128 stands for zero in the data rows.
Every row has a hidden score from 0 to 20. What is each row's score? 10 is about the middle. The score is a weighted sum of the row's numbers plus the product of two more (or one squared), each taken from its middle value.
[113 125 117 114 137 141 134 130 112 111 145 139 139 137 116 109 132 138
 146 142 117 110 145 126 121 121 127] -> 10
[ 89 137 112 109 114 177 147 104  89 104 157 173 128 170  99 145 117 165
 147 117  86 110 148 134 110 110 117] -> 12
[120 136 111 125 122 138 124 120 120 120 120 132 149 134 112 120 122 142
 134 141 123 114 130 135 110 140 118] -> 9
[127 124 137 120 136 139 135 132 121 118 145 140 122 136 125 122 136 128
 142 120 122 135 129 137 102 126 134] -> 6
[124 125 122 120 126 142 124 124 117 113 143 144 130 139 115 135 131 137
 128 132 116 128 135 130 128 117 132] -> 7
[163  98 169 127 174  84 142 184 151 137 123  99  83  84 181  74 146  79
 141  90 172 173 133  94 139 117 147] -> 11
[124 131 121 124 122 144 124 119 126 114 128 130 131 137 118 135 126 138
 123 133 121 124 138 132 128 127 125] -> 7
[106 168 100 150  62 120  93  76 132 156 103 116 161 142  96 175  80 163
  69 157 121  96  88 132 140 177 127] -> 16
[111 156 110 137  96 139 122  99 122 128 121 129 141 143  98 159  93 154
 104 138 112 108 121 145 132 150 124] -> 10
[131 129 126 140 120 120 125 122 130 129 126 136 121 137 124 139 122 128
 120 127 119 132 124 148 128 129 138] -> 7
[120 110 133 101 163 132 149 141 103  97 170 142 129 135 133  91 145 131
 169 114 121 145 158 120 114  88 143] -> 14
[126 125 123 130 139 118 131 134 128 124 138 132 126 132 129 123 128 127
 147 123 126 141 133 125 127 114 131] -> 14
[117 123 110 129 126 151 134 110 117 115 139 146 129 136 115 143 128 141
 136 127 109 115 138 134 121 126 118] -> 4
[121 155 113 140  95 122 110 106 143 143 104 120 149 124 117 147 108 139
  92 144 130 102 101 141 139 170 140] -> 12
[111 117 125  84 160 136 143 147  93  92 147 142 149 131 134  76 141 135
 177 130 116 129 157 119 110  90 118] -> 15
[126 127 132 123 139 130 146 133 112 107 164 157 126 148 118 125 125 135
 140 118 114 143 149 115 130 102 134] -> 10
[144  96 159 118 170 110 151 167 121 118 164 134  87 120 158 114 158 103
 183  98 141 167 144 108 122  90 130] -> 14
[134 137 122 153 104 126 116 116 145 155 103 114 127 124 122 152 116 116
  98 133 131 119 107 130 133 157 131] -> 7
[ 99 154 105 133  88 150 118  92 119 136 122 137 145 152  98 162 105 161
 109 143 107  95 118 135 126 155 121] -> 13
[147 140 141 138 132 107 114 140 148 152 106 106 123 103 145 124 123 111
 115 128 148 134 120 134 135 145 132] -> 12
[125 115 125 119 141 123 118 138 118 119 130 126 134 136 133 109 127 115
 142 127 131 135 138 125 129 122 118] -> 9
[104 135 109 124 126 158 124 114 107 107 142 153 141 154 103 138 126 151
 142 124 104 113 138 133 116 124 134] -> 12
[122 106 135 106 153 127 140 146 114 111 159 135 116 135 141 111 152 121
 157 110 127 151 141 118 120  94 126] -> 14
[185 139 159 155 138  53 100 160 189 188  73  58 115  55 180  92 130  69
  85 143 201 148 100 114 158 174 142] -> 9
[127 117 132 131 126 122 137 129 129 124 140 140 122 139 124 136 127 127
 135 122 121 134 132 118 131 118 140] -> 10
[ 86 137 103 120 111 177 148  95  85  96 159 173 132 179  90 160 121 170
 145 128  80 102 161 140 116 109 108] -> 6
[115 114 142 104 147 141 138 129 111 108 153 150 130 141 125 118 133 133
 153 119 115 131 145 121 121 102 123] -> 11
[125 121 130 125 134 117 125 134 130 119 127 121 134 126 129 122 146 125
 132 129 132 129 136 122 120 128 128] -> 11
[ 82 169  79 117  89 172 122  83  80 105 133 162 168 178  85 158 111 181
 130 170  80  81 137 142 104 135  95] -> 12
[131 144 156 133 117 123 119 120 141 138 110 123 122 127 123 131 124 128
 116 133 134 126 123 133 131 138 131] -> 11
[159 108 157 147 142 105 126 141 151 151 133 111  93 113 154 136 140  99
 123 108 144 164 126 124 143 118 141] -> 8
[140 126 144 133 143 114 132 149 136 136 121 118 130 117 146 111 132 115
 119 126 143 149 131 120 138 121 136] -> 13
[ 83 145 106 112 108 172 145  99  81  91 161 176 141 178  88 152 117 167
 145 136  78  98 149 140 113 112 104] -> 8
[169 117 167 151 145  91 128 157 163 162 111  93 105  95 152 118 140  92
 120 120 165 168 122 114 150 127 130] -> 11
[155  98 143 142 141 107 129 147 147 140 120 108 117 103 149 131 126 103
 122 125 148 154 132 126 134 129 140] -> 5
[112 135 117 120 124 144 138 119 108 114 131 148 135 142 110 129 124 143
 139 132 114 105 132 134 123 121 111] -> 9
[125 133 109 132 112 132 114 118 121 128 115 132 133 135 120 142 118 136
 128 139 122 110 116 129 130 135 125] -> 9
[131 131 125 128 123 130 126 128 132 129 121 126 137 108 121 129 128 127
 118 136 132 121 128 135 131 126 132] -> 10
[132 111 134 112 147 142 134 140 116 106 145 136 125 135 131 111 138 126
 149 119 125 138 141 123 122 101 134] -> 8
[102 145  94 120 113 155 131 105  99 109 136 152 151 152 102 132 118 161
 132 149 102 100 142 153 116 130 115] -> 6
[118 136 113 123 118 140 117 117 121 126 120 130 139 134 116 128 122 136
 134 140 121 112 126 128 118 142 125] -> 10
[126 134 111 134 111 130 108 115 136 139 113 117 129 121 122 136 112 130
 116 145 133 106 115 128 125 157 123] -> 7
[130 122 133 131 128 117 124 132 139 141 122 123 118 116 130 132 124 123
 126 141 140 138 113 126 136 137 129] -> 12
[114 156 111 139  98 138 116  96 125 133 113 135 135 142 109 148 109 142
 119 131 116 103 115 129 132 161 134] -> 13
[118 157 102 133  99 127 111 104 139 142 112 112 160 125 107 131 103 145
 112 148 128  90 106 131 129 166 128] -> 13
[129 123 130 118 144 112 138 141 113 118 136 130 134 121 139 107 162 121
 144 136 134 134 146 125 126 111 114] -> 9
[137 116 146 127 136 125 132 135 137 128 132 127 114 123 136 130 142 117
 139 112 131 140 124 133 127 119 134] -> 10
[ 88 129 120 115 119 175 153 105  87  97 178 182 129 178  95 145 131 170
 144 121  80 117 160 109 117 100 119] -> 12
[132 106 151 119 153 116 150 150 125 116 152 130 106 125 137 121 151 112
 147 103 132 164 129 123 130  95 137] -> 13
[ 98 118 131 113 136 153 147 120  97  91 165 167 145 154 101 127 140 152
 151 118  97 133 152 116 119  93 134] -> 10
[197 120 173 161 145  53 109 165 192 189  68  56  99  58 183 100 132  67
  83 133 198 157  92 100 164 166 153] -> 10
[117 131 105 117 126 136 118 122 116 117 130 145 150 148 111 116 125 135
 122 140 122 112 121 126 115 134 129] -> 11
[120 116 120 107 141 140 130 133 113 112 136 135 125 133 130 116 135 126
 153 114 118 127 147 119 120 115 128] -> 12
[ 97 128 106 117 131 156 143 119  94  95 155 161 155 158 107 123 122 156
 142 130  99 113 162 130 111 108 117] -> 8
[134 125 140 132 120 133 122 125 137 134 119 129 121 128 127 143 131 128
 118 127 129 127 124 130 134 138 133] -> 8
[142 149 119 146 108  94  92 128 164 159  94  83 152 100 141 127 106 121
  90 149 160 110  89 141 141 166 133] -> 16
[133 127 127 130 126 125 137 130 133 131 122 128 132 123 125 124 130 128
 128 122 131 132 131 133 129 126 125] -> 12
[115 117 117 115 136 136 133 129 114 113 138 136 136 135 123 113 127 134
 141 130 116 121 137 128 111 117 129] -> 9
[139 135 132 139 133 103 125 138 141 143 106 107 124 107 141 117 128 116
 122 140 148 136 118 127 129 134 127] -> 14
[122 118 134 107 154 123 142 146 113 105 142 136 132 130 138 102 159 122
 157 121 125 141 145 118 120 106 131] -> 13
[120 150  97 139  97 114  91 102 149 166  86  93 134 109 127 131 109 131
 102 149 145  85  92 133 132 176 127] -> 17
[ 82 142  81  93 123 170 138 105  70  81 151 169 186 162  94 111 112 178
 166 157  89  80 153 143  96 116  91] -> 8
[128 150 109 141  98 121 102 110 144 145 100 107 137 120 123 130 108 126
 100 144 137 104 107 140 134 168 117] -> 7
[136 129 124 138 122 111 126 124 137 129 121 124 129 129 124 146 127 128
 118 131 130 120 142 134 128 145 130] -> 8
[132 110 146 126 133 143 141 128 129 125 137 135 107 141 127 152 143 120
 139 105 115 143 129 128 123 110 134] -> 9
[122 134 116 128 124 133 127 118 123 110 125 138 139 136 120 133 119 135
 128 137 117 118 121 121 123 137 127] -> 7
[107 122 120 112 139 141 139 128 103 102 148 150 141 142 117 111 143 142
 153 122 115 117 152 127 123 110 126] -> 11
[131  85 186  86 195 140 182 181 102  77 193 140  92 129 155  64 165 111
 186  73 123 170 169  98 118  49 129] -> 8
[171 116 173 169 136  79 114 143 180 177 102  84  79  87 166 136 143  85
  97 111 171 168 112 109 156 145 152] -> 12
[101 120 133 118 130 169 144 122 106 105 159 160 123 156  93 142 134 143
 143 113 100 137 141 132 127 104 121] -> 8
[123 177  94 153  67 106  84  86 150 181  95  98 163 118 115 163  83 147
  68 174 139  91  81 120 150 191 138] -> 17
[120 143 108 133 113 137 129 112 127 135 122 133 131 134 118 138 109 135
 117 153 122 106 137 137 128 145 118] -> 11
[134 129 121 132 134 124 120 134 124 128 129 128 133 133 134 125 132 128
 131 125 126 132 130 126 127 150 120] -> 7
[113 116 122 120 128 148 137 120 115 115 138 139 122 143 114 137 127 137
 138 125 115 121 136 131 114 121 122] -> 8
[141 119 131 130 131 137 124 129 132 137 128 123 111 129 128 135 132 120
 123 113 132 137 120 134 132 123 136] -> 11
[133 119 126 119 145 125 130 144 129 126 123 114 124 112 151 111 136 116
 140 127 143 138 132 123 119 140 117] -> 10
[122 116 129 111 146 137 135 137 112 112 149 141 131 135 127 106 144 132
 152 116 123 129 145 127 118 111 128] -> 11
[143 130 123 140 125 126 118 127 135 127 114 120 134 127 133 125 132 126
 124 134 134 120 125 139 118 132 122] -> 5
[131 124 122 125 129 132 132 130 128 124 130 132 132 128 126 131 131 141
 131 128 118 123 126 136 128 128 120] -> 8
[117 133 133 127 126 169 132 124 118 122 134 142 139 143 117 138 122 132
 130 137 119 134 136 136 127 120 133] -> 7
[132 116 131 118 141 130 129 142 126 129 133 129 123 123 139 121 144 117
 139 118 127 151 136 127 136 119 129] -> 12
[129 119 140 122 140 129 142 138 118 121 156 141 127 137 123 133 133 125
 131 120 124 151 148 144 132 109 132] -> 9
[149 130 142 146 122 123 126 129 144 141 126 121 128 122 130 143 128 125
 113 130 138 137 123 130 178 133 151] -> 5
[126 113 137 112 147 125 142 143 117 114 147 145 122 134 138 120 136 123
 153 106 128 153 143 125 125  99 133] -> 15
[128 124 123 131 132 136 134 130 124 127 127 132 126 130 136 131 132 127
 134 125 127 127 130 131 130 125 125] -> 9
[103 119 129  72 175 141 159 158  79  71 170 146 161 131 132  42 140 139
 189 119 119 122 165 143  98  77 101] -> 10
[117 131 116 126 122 138 133 126 114 120 128 140 137 138 113 131 125 138
 130 138 117 114 131 130 128 133 137] -> 10
[167 105 154 132 164  92 128 170 161 148  97  85  75  73 187  88 156  75
 135 108 176 169 116 115 136 136 124] -> 11
[133 131 126 131 131 124 124 135 138 135 126 118 115 125 132 132 136 119
 132 125 133 129 110 132 132 128 128] -> 12
[194 124 164 150 152  51 104 179 186 179  55  51 113  40 188  72 122  63
  93 140 206 153 114 110 153 168 147] -> 6
[128 129 121 132 123 140 133 123 134 128 130 137 127 136 119 145 132 133
 120 125 122 133 129 142 130 131 135] -> 10
[122 121 140 121 148 125 135 147 126 119 135 128 114 123 130 109 140 117
 143 119 131 137 136 121 125 111 138] -> 14
[141 124 136 138 133 122 119 135 144 143 115 109 118 109 142 125 134 112
 110 129 147 136 120 135 120 130 127] -> 11
[141 111 141 125 146 124 128 145 131 123 137 127 113 116 145 119 150 109
 140 110 134 146 135 123 129 110 130] -> 10
[124 122 128 133 121 140 127 118 127 128 128 153 123 140 111 146 132 134
 121 106 115 130 127 130 130 127 133] -> 16
[175 121 169 144 157  74 121 173 154 158  92  74 110  72 183  87 142  74
 115 129 181 156 117 121 145 146 133] -> 7
[167 123 155 152 141 101 114 152 156 154 114  99 117  90 157 115 136  93
 112 120 162 156 114 120 142 132 138] -> 10
[101 180  98 151  61 124  90  73 127 159  98 114 168 142  97 180  83 163
  71 167 115  83  89 144 141 180 118] -> 14
[134 124 118 126 131 129 125 128 124 123 124 127 135 124 127 126 127 127
 133 113 124 127 131 128 126 132 125] -> 13
[133 114 134 125 136 121 129 135 131 129 129 122 125 123 137 122 136 120
 136 124 133 142 123 128 125 126 122] -> 9
[124 147 124 156  78 125 106  86 153 162 104 111 104 140 115 188 112 135
  82 135 124 117  93 128 146 166 147] -> 13
[196  79 200 149 175  80 150 183 169 159 120  95  35  79 190 108 151  57
 122  77 179 195 125  90 169 112 168] -> 4
[ 87 149  82 104 118 146 133 108  88  90 134 156 186 147 103 106 114 166
 150 163 102  78 147 136 110 131 107] -> 12
[124 113 128 125 142 133 136 133 118 118 145 138 118 137 127 117 134 124
 146 124 118 142 137 123 116 111 128] -> 8
[111 125 114 115 127 140 141 121 107 105 148 149 140 147 104 133 130 150
 141 126 107 125 136 101 117 128 132] -> 14
[133 116 141 116 152 109 133 152 121 127 136 115 121 118 148  86 138 111
 144 111 142 145 140 128 116 111 122] -> 14
[137 119 145 125 148 118 125 143 135 126 124 114 102 124 149 109 142 109
 141 115 143 154 135 127 128 125 129] -> 11
[117 146 108 138 101 133 116 101 128 134 107 123 151 134 119 148 113 140
 113 145 123  98 112 145 127 148 125] -> 9
[ 98 144  96 106 129 146 137 119  97  95 149 153 157 149 106 110 119 153
 149 143 105  95 140 141 110 119 128] -> 13
[ 92 177  93 125  91 158 119  89 103 119 116 141 177 150  92 140  94 167
 112 165 107  80 125 150 110 157 109] -> 11
[121 131 130 125 121 140 132 117 126 122 123 137 140 136 111 133 125 139
 126 129 121 111 124 142 119 132 126] -> 9
[127 128 112 137 126 133 128 128 136 125 112 130 125 130 125 134 122 131
 126 130 126 127 127 126 125 132 125] -> 10
[118  93 151 105 166 134 160 156 105 100 173 152 117 137 143 102 152 122
 160 106 116 160 134 124 124  77 133] -> 9
[143 120 133 133 134 107 125 133 140 139 121 118 122 108 134 132 121 120
 129 123 134 132 125 127 130 127 128] -> 11
[153 113 150 138 140 107 122 147 149 145 115 107  99 101 143 124 140 101
 125 116 150 157 116 118 135 122 123] -> 13
[164 121 150 148 134 114 116 141 158 153 109 100 113 102 154 131 136 102
 112 123 155 145 115 137 127 140 140] -> 7
[ 68 129 110  94 124 179 159 105  74  78 175 186 143 183  76 140 123 175
 147 140  72 107 167 127 116  88 113] -> 12
[142 116 143 129 141 122 137 138 138 137 131 124 129 118 134 125 142 118
 124 124 139 141 129 106 134 125 133] -> 12
[114 119 137 127 131 144 144 123 113 111 158 152 124 150 110 138 124 144
 141 113 104 121 143 122 127 110 137] -> 8
[142 142 117 145 114 110 104 129 156 158 100 100 125 105 136 132 112 117
 107 138 150 113 102 128 130 159 132] -> 10
[156 133 130 162  86  95  92 108 184 185  90  90  99 110 143 165 122 113
  72 130 154 127  86 120 154 172 168] -> 12
[138  96 154  98 172 104 145 168 124 120 148 115  91 100 166  83 143  98
 163 108 146 156 134 115 120  94 130] -> 11
[111 144 104 116 125 125 125 128 111 117 119 135 166 133 119 101 126 142
 138 153 127 103 140 122 122 133 114] -> 15
[120 115 122 132 118 136 120 117 129 126 123 133 143 135 119 144 115 131
 134 132 121 123 121 139 121 140 125] -> 6
[125 116 123 131 120 147 136 115 117 116 141 153 121 146 113 144 124 138
 131 118 107 125 142 130 117 121 133] -> 3
[ 98 150  82 113 115 148 129 103  95 106 130 156 167 152  99 120 112 158
 133 154 105  88 135 135 117 137 127] -> 14
[130 127 125 114 126 133 127 128 129 120 128 131 123 130 124 130 133 129
 138 118 126 129 130 134 125 127 121] -> 11
[154 124 144 123 140  96 119 155 145 147 109 100 127  95 161 113 147  96
 121 124 158 153 124 124 130 133 127] -> 14
[126 111 147 126 131 145 138 125 125 120 146 142 114 144 120 151 131 130
 126 114 117 150 133 125 131 103 134] -> 9
[141 118 139 128 139 118 128 144 138 135 128 125 131 116 140 120 138 112
 129 127 141 144 126 120 132 123 118] -> 10
[169 121 156 160 137  96 132 147 175 176 102  87  93  96 156 141 140  88
 100 103 163 165 107 115 153 138 144] -> 17
[126 122 116 132 127 134 122 127 130 126 114 127 145 126 126 126 128 129
 129 140 125 110 129 131 122 139 116] -> 6
[121 119 122 132 128 126 125 133 140 135 116 119 129 118 131 128 158 118
 126 129 140 135 112 122 130 135 130] -> 13
[ 91 126 108 103 128 177 145 107  91  90 154 170 133 164  96 130 128 163
 160 113  85 102 141 138 107 112 112] -> 7
[135 122 129 119 136 130 134 132 126 124 134 129 134 129 134 127 126 126
 133 127 129 132 132 127 128 122 132] -> 9
[134 125 125 131 131 126 126 135 136 129 121 128 126 122 139 124 131 123
 128 129 136 134 125 133 128 122 124] -> 10
[141 107 157 119 142 128 139 143 127 125 143 125 115 127 139 136 136 118
 136 111 132 159 137 111 129 118 137] -> 9
[129 140 132 150  92 135 114 101 150 148 101 122 107 139 115 182 112 136
  96 126 123 129 110 131 135 155 135] -> 11
[146 114 149 137 147 115 131 148 136 132 134 116 108 112 151 122 134 107
 136 114 142 144 122  97 143 112 134] -> 9
[102 164  93 129  89 144 110  88 118 130 112 131 167 135 102 138  91 162
 102 166 117  85 120 146 120 163 112] -> 9
[156 136 145 159 115  99 113 127 170 168  97 104 116 107 142 154 131 107
  93 120 154 143  98 128 147 133 150] -> 19
[145 133 127 133 132 138 123 128 137 134 135 133 129 129 126 134 131 126
 128 135 129 119 128 132 127 126 130] -> 5
[105 136 103 129 122 155 129 113 105 112 135 153 139 147 112 133 124 150
 138 136 110 108 140 131 120 125 123] -> 10
[100 139  81 117 113 152 129 105 106 103 136 154 150 149 102 138 121 155
 138 145 103  93 138 127 122 130 112] -> 10
[110 134 114 127 127 153 132 104 111 113 136 146 138 148 104 141 124 148
 136 129 101 114 134 131 117 133 123] -> 6
[149 117 148 139 141 114 130 143 147 145 117 112 103 111 150 135 144 106
 127 120 146 149 123 129 139 138 140] -> 10
[122 118 127 114 147 124 149 142 112 115 140 139 128 134 134 109 136 124
 155 128 122 143 147 122 120 116 136] -> 16
[109 146 114 132  98 150 126 101 115 130 127 138 139 148 111 159 109 151
 124 139 108 101 116 146 122 151 120] -> 7
[109 107 140 112 141 147 151 133 109 104 172 158 129 150 108 129 139 135
 145 111 107 148 153 119 128  86 143] -> 12
[124 103 154 105 163 144 158 152 109 103 174 145 112 140 154 103 153 119
 163 104 122 152 145 106 130  69 136] -> 11
[123 110 146 100 164 132 147 153 105  96 159 135 125 127 137  74 141 115
 164 116 125 146 151 122 117  88 117] -> 6
[132 145 115 133 111 109 102 122 146 152 102 116 157 113 126 111 120 130
 104 155 149 103 103 133 138 165 127] -> 12
[134 133 126 157 100 119 112 110 154 154 110 124 123 129 124 156 108 128
  93 135 133 126 106 125 141 156 135] -> 8
[142 116 147 137 138 129 131 139 136 130 141 132 119 129 136 134 139 115
 121 112 132 152 127 132 136 112 138] -> 10
[115 120 120 116 127 149 136 119 110 106 140 154 136 149 113 131 133 141
 147 126 107 121 132 127 126 116 124] -> 6
[106 155  87 131  92 146 101  90 122 146  93 119 140 138 110 143 113 150
 119 160 118  79 102 145 126 171 102] -> 8
[150 128 132 153 122 116 126 131 154 150 110 107 132 108 132 139 123 115
 102 148 147 135 109 132 134 139 129] -> 6
[118 148 115 135 110 129 123 114 135 138 121 109 150 128 121 142 118 134
 120 146 127 114 120 144 130 158 129] -> 10
[136 125 130 133 124 132 127 127 146 138 125 127 125 125 131 138 134 128
 123 133 130 138 122 131 127 126 143] -> 11
[156 118 140 139 135 123 132 131 138 137 131 123 121 121 135 129 133 110
 133 118 140 146 129 139 131 119 126] -> 4
[ 83 147  89 102 116 164 148 102  83  88 162 167 160 173  93 132 113 173
 152 140  88  96 154 139 116 121 103] -> 12
[104 162 102 131 105 159 132  96 105 118 130 155 130 159 100 158 111 155
 124 131  98 104 132 133 118 127 116] -> 15
[128 118 128 126 134 130 157 130 126 119 125 135 130 131 126 131 129 130
 139 124 127 128 139 125 128 121 127] -> 10
[ 96 142  91 109 124 152 140 112  88  99 149 158 156 159  98 125 121 162
 147 135  97 102 156 132 110 126 124] -> 14
[138 122 131 136 132 114 120 138 142 139 122 117 133 114 140 128 132 114
 121 124 144 136 121 128 133 125 135] -> 14
[ 83 140  94 101 125 185 156 106  74  91 165 163 149 173  90 137 108 171
 140 132  83 101 160 138 107 101 117] -> 12
[ 72 178  85 143  54 166 104  45  90 130 133 146 178 172  70 220  86 201
 105 164  74  80  92 168 121 150  99] -> 3
[152 125 151 135 148 102 132 156 145 146 108 103 120  98 165 100 139  99
 122 123 160 150 123 128 140 130 139] -> 12
[157  91 165 116 179 103 158 181 137 124 149 118  72 106 175  91 142  90
 148  87 153 183 143 106 136  87 145] -> 10
[129 147 109 126 126 120 119 126 128 124 116 129 156 123 129 115 127 133
 126 145 134 116 125 117 111 140 122] -> 13
[124 140 109 125 117 149 126 115 118 117 132 132 145 140 102 139 120 145
 126 132 116 116 135 123 126 133 129] -> 10
[119 125 131 116 138 144 139 126 113 109 149 146 131 149 122 123 137 140
 150 119 107 131 140 131 122 104 132] -> 9
[143  73 204  67 213 134 198 201 102  67 189 138  74 119 174  36 172 100
 189  67 129 175 177 112 112  48 130] -> 2
[127 110 139 131 133 134 136 131 128 125 142 132 114 134 125 138 130 126
 125 105 125 136 137 131 128  82 126] -> 17
[140 114 138 126 136 128 135 139 133 126 140 129 114 127 128 133 132 118
 114 111 133 148 133 123 132 113 140] -> 12
[158 110 157 138 146 106 132 152 151 145 118 110  95 107 153 130 143  97
 149 112 149 167 128 120 141 118 130] -> 11
[150 142 136 137 127 109 106 140 147 151 103 100 138 103 146 114 119 114
 107 142 165 128 110 132 136 148 138] -> 11
[130 117 134 126 131 133 128 127 130 128 129 129 132 129 124 123 126 128
 130 132 132 124 126 125 128 119 136] -> 9
[118 150 110 128  95 148 113 101 122 129 120 128 139 141 105 156 101 150
 111 142 108 103 118 139 128 152 116] -> 6
[136 126 133 137 122 135 123 128 141 132 117 123 119 123 126 152 131 124
 120 122 133 137 124 128 139 134 136] -> 11
[139 128 139 141 127 129 123 129 143 140 126 115 120 120 137 143 130 117
 120 130 137 136 120 128 131 132 135] -> 8
[174 108 168 163 130 101 120 145 169 167 122  99  76  97 155 150 142  97
 100 106 157 168 104 108 154 129 145] -> 9
[120 123 124 116 136 135 130 130 119 113 127 127 133 132 130 118 133 131
 143 132 126 120 138 126 119 123 131] -> 11
[129 117 133 121 143 128 140 139 128 118 140 130 116 126 139 121 144 121
 142 115 130 139 138 118 126 118 133] -> 11
[117 130 126 148 102 163 121  96 115 122 119 149 108 161  99 179 120 149
 121 109  92 119 130 137 128 128 128] -> 5
[153  90 168 125 168  98 149 170 137 129 142 125  88 106 168  96 164  89
 145  96 151 173 143 113 138  94 130] -> 10
[134 119 130 117 148 111 130 144 132 122 132 127 126 123 143 107 138 114
 132 116 134 132 140 119 124 114 125] -> 13
[122 139 111 140 111 137 117 116 133 129 115 127 130 133 116 144 117 140
 121 135 121 110 126 122 124 143 133] -> 11
[148 127 150 138 134 120 121 138 150 145 131 114 113 112 143 139 131 110
 126 135 140 146 122 134 140 123 142] -> 7
[115 112 141 111 149 136 143 135 108 102 163 149 111 145 127 123 140 122
 154 110 111 138 144 122 129  94 128] -> 9
[125 125 137 131 128 143 141 127 120 111 154 137 132 142 118 139 134 144
 130 123 117 141 126 129 124 113 133] -> 7
[106 176 109 146  67 135  94  70 123 158  90 114 162 149  97 170  87 162
  74 169 111  74  98 144 136 181 116] -> 9
[115 141 117 134 117 143 128 114 124 120 122 135 135 140 118 141 121 138
 132 135 114 116 127 142 124 143 129] -> 7
[128 144 117 139 108 147 119 114 135 135 115 129 131 132 110 150 117 137
 109 142 123 119 116 145 129 143 129] -> 7
[111 131 118 109 125 158 143 113  98 103 159 160 138 156  94 136 145 156
 140 126  96 124 149 134 113 103 128] -> 9
[137 150 116 145  98 107  97 115 156 163 105 102 153 110 124 141  98 127
  90 145 142 100  95 134 130 165 129] -> 8
[ 99 173 101 142  70 141 103  74 120 143 115 121 164 151  90 167  86 165
  97 164 105  76 101 147 129 170 109] -> 8
[132 125 127 128 126 145 128 124 129 122 134 126 133 137 124 140 128 130
 130 129 125 126 127 133 126 132 131] -> 5
[128 109 147 108 155 130 146 148 119 112 155 137 119 128 140 107 149 126
 160 111 130 150 145 126 134  98 117] -> 10
[145 127 139 143 132 109 124 137 152 150 115 107 110 112 148 143 139 107
 117 115 146 155  99 127 145 132 138] -> 16
[129 105 142 117 151 123 141 147 119 112 151 137 120 124 138 106 145 121
 153 116 132 146 141 121 122  99 119] -> 9
[132 136 117 132 116 122 116 120 136 132 107 124 131 121 129 135 126 127
 122 134 134 117 125 139 125 139 127] -> 11
[163 121 145 147 122 106 118 137 163 163 108 102 124 104 136 135 128 108
 103 128 152 160 111 128 142 137 136] -> 14
[107 126 119 132 120 151 144 112 107 107 133 156 130 151 103 130 125 146
 135 131 103 123 142 120 128 121 125] -> 3
[126 131 121 127 117 127 117 121 137 129 120 127 128 123 125 139 121 127
 124 138 132 124 124 135 123 135 128] -> 9
[128 125 118 129 127 130 125 126 130 132 131 121 132 130 131 129 123 126
 128 126 128 124 125 124 134 133 129] -> 10
[173 114 170 161 136  92 116 141 157 169 101  89  87  96 159 152 133  89
 108 115 167 167 111 111 157 135 148] -> 11
[114 162 102 147  80 133 101  92 135 148 108 117 148 138 109 158  87 148
  91 149 120 101 106 140 137 163 129] -> 10
[102 125 108 103 134 140 134 124 106 100 138 145 157 141 117 108 130 145
 156 151 114 105 144 134 113 121 118] -> 11
[129 136 117 118 136 112 116 139 129 126 114 116 161 112 139 108 139 126
 140 140 137 110 125 127 117 118 119] -> 17
[146 117 132 134 125 118 115 138 140 138 110 112 129 116 136 121 125 116
 123 131 142 126 120 122 134 116 127] -> 10
[157 136 140 150 126 108 109 132 155 157 110 102 115 102 146 133 127 103
 106 129 154 136 101 122 137 138 147] -> 8
[159 153 121 159  97  75  89 124 185 182  79  77 135  83 142 132 120 114
  72 149 172 109  81 124 155 186 144] -> 16
[123 128 132 137 123 146 128 113 120 124 121 133 118 139 121 143 111 134
 138 122 118 112 122 126 123 129 123] -> 7
[109 123 115 123 127 129 125 117 119 121 127 135 138 132 120 124 129 136
 136 140 121 119 135 118 126 120 126] -> 13
[115 133  99 122 123 142 133 117 119 115 126 137 148 142 114 131 124 140
 133 131 117 116 132 131 114 132 120] -> 11
[142  98 148 109 170 117 150 165 125 114 153 120 117 120 163  83 153 107
 157 108 145 161 149 110 131 102 142] -> 11
[137  91 126 128 133 123 122 134 132 130 117 128 124 121 131 130 120 129
 122 132 135 132 124 130 136 128 123] -> 7
[136 107 158 133 140 122 131 144 132 127 153 133 114 132 133 139 133 115
 118 109 127 167 140 128 141 101 143] -> 11
[132 114 138 117 148 112 132 143 127 122 139 137 122 124 141 111 143 119
 140 117 130 156 151 125 132 114 129] -> 12
[119 125 104 127 115 131 123 110 121 123 120 139 143 135 111 124 119 143
 127 134 119 106 136 129 117 144 118] -> 8
